-11	-7	-20	11	-19	2	-33	-30	-5	-16	20	2	17	32	-17	11
3	10	18	-9	-5	1	-16	-17	-5	-22	11	6	-3	14	-7	13
8	-1	33	0	30	-13	-23	13	-26	-30	27	33	4	9	17	13
11	12	20	-22	1	6	18	1	-5	-9	-18	-14	-9	-10	3	-3
-11	11	20	-8	4	-16	-31	-2	-5	-17	27	2	-11	-4	-3	-9
-12	-1	-19	-12	-7	1	-10	-8	-3	-12	-9	-24	5	7	-11	-17
12	-8	17	-6	23	-9	-13	8	-30	-21	6	16	4	5	11	1
3	13	3	-16	-26	-1	-7	-18	5	-3	-4	-25	-13	-3	-14	-13
31	8	25	-8	9	10	60	6	-7	22	-31	3	7	-19	26	14
Rows and columns are numbered from 1.
The entry in the top-right corner: 11
The entry in row 2 and column 1 is 3
The bottom entry of the column that holds the largest entry?
A: 60
The entry in row 1 and column 1?
A: -11
The entry at row 1, column 2 -> -7
The entry in the bottom-right corner?
A: 14
The entry just left of the smallest entry: 2
The entry just left of 23?
A: -6
The entry in the bottom-left corner is 31
The entry at row 3, column 1?
A: 8
The entry directly below 30?
A: 1
The top entry of the column that holds the smallest entry?
A: -33
The entry at row 2, column 2?
A: 10
The entry in row 3 and column 2 is -1
The entry just left of the largest entry?
A: 10
The entry directly below the smallest entry -> -16
The entry in row 1 and column 3?
A: -20

Questions about the table below. Indices start at 1.
1) What is the entry at row 1, column 3?
2) What is the entry in row 1 and column 2?
3) What is the bottom-left entry?
4) What is the entry at row 2, column 1?
5) What is the entry just left of -5?
6) What is the top-right entry?
7) What is the entry just right of the smallest entry?
8) What is the entry in row 2 and column 3?
[[  8 -32 -61 -22  -9  -3 -19 -14  16 -19  -3  14]
 [ 10  11  34  -9   3  -2 -12 -45 -26  18  -1 -10]
 [-31  18 -25  26   3   0 -14 -37  11 -60  -1  -4]
 [  2   3 -10  -5 -20  -4  -2 -12  50   0  -4   0]
 [ -4  19   0   5 -15   3   5 -31  -9  10   0 -13]
 [-27 -27   3 -12  24   7   2  -2  20  -2   6  12]
 [-22 -20 -45   2  16   2  -3  20 -16 -12   0  -3]
 [  3  18  19   7   4  12  14  -3  14  42  -3  -2]
 [  2  39  20  10  -6 -18   6  10   2  14  -4  -8]
 [ -2 -10 -35  14   3  -2   0   9   9   0   1 -10]
 [-17 -14  23 -10   9  -2   5  16  13  30   1  13]
 [ 10 -31  22  -1  10  24 -14  31 -20   3  -1  -3]
 [ 25  27 -29   1  -8   0   5  31 -23   1   0   7]]
1) -61
2) -32
3) 25
4) 10
5) -10
6) 14
7) -22
8) 34

Questions about the array below. Rows and columns are numbered from 1.
1) The entry at row 1, column 2?
2) The top-left entry?
3) The entry just right of -102.54?
4) The maximum?
5) The entry just right of -126.40?
6) The entry in row 1 and column 3?
7) The entry just right of the largest entry?
8) The entry at row 2, column 2?
[[ -22.54  111.99 -151.88   87.28 -141.93]
 [-117.83  130.94 -119.30  137.11   81.53]
 [  89.95  209.17  -42.18  251.74    4.40]
 [ -41.72  142.23 -129.22  199.32  -70.49]
 [-102.54   21.86 -141.18   -8.85   12.60]
 [ -66.68   21.66 -159.64  -48.76  -57.15]
 [-126.40 -244.86  -19.41 -180.29  -89.86]]
1) 111.99
2) -22.54
3) 21.86
4) 251.74
5) -244.86
6) -151.88
7) 4.40
8) 130.94

A =
[[ 30  40  44 -48  54  58  59 -43]
 [-36 -49  42 -62  25 -58  31 -16]
 [ -2  37  42  39 -48 -17 -41 -53]
 [ 40  36 -56  32  33 -49  30 -28]
 [-44 -68 -39   9  35 -13   1 -56]
 [-43 -37 -31  50 -11 -57 -54  61]
 [-48 -34  29   7  49   8  27  37]
 [ 20 -29 -60  56  12  60  32  55]
 [-45 -33  -9  49 -46  35 -16 -47]
 [-33  35  54  25  29  52 -47  14]
 [-50  53 -49 -46 -37 -17  29  35]
 [ 57  13  44 -26 -57 -52  42  44]
 [ 57 -42  46 -39  53  26 -59 -44]
 [ 45 -42 -31 -44 -39  42 -46  21]
 [  8   6  53 -15 -64  47  53  35]
 [-32  21  32  53  54 -49  31  41]]
The entry in the top-right corner -> -43
The entry in the bottom-right corner: 41
The bottom entry of the column that holds the smallest entry is 21
The 2nd entry on the main diagonal? -49
The last entry in the row that holds the smallest entry is -56
The 5th entry from the end, reading row by row? 53
The entry just left of the smallest entry? -44
The top-left entry? 30
The 3rd entry on the main diagonal is 42
The largest entry in the first row? 59
The top entry of the column that holds the smallest entry? 40
The entry just right of the smallest entry? -39
The entry in the bottom-left corner: -32
The entry directly below 52 is -17
The entry directly below the smallest entry? -37
The smallest entry? -68
The entry directly below -62: 39
The third entry on the diagonal from the top-right corner is -17
The last entry in the row that holds the largest entry? 61
The fifth entry in reading order? 54
The third entry, reading row by row -> 44
The entry just left of -62 is 42
The second-last entry, reading row by row? 31
The entry directly above the smallest entry? 36
The entry just left of 56 is -60
The smallest entry in the first column -> -50
The largest entry in the last row: 54
The entry directly below the largest entry? 37
The smallest entry in the first row? -48
The third-last entry, reading row by row? -49
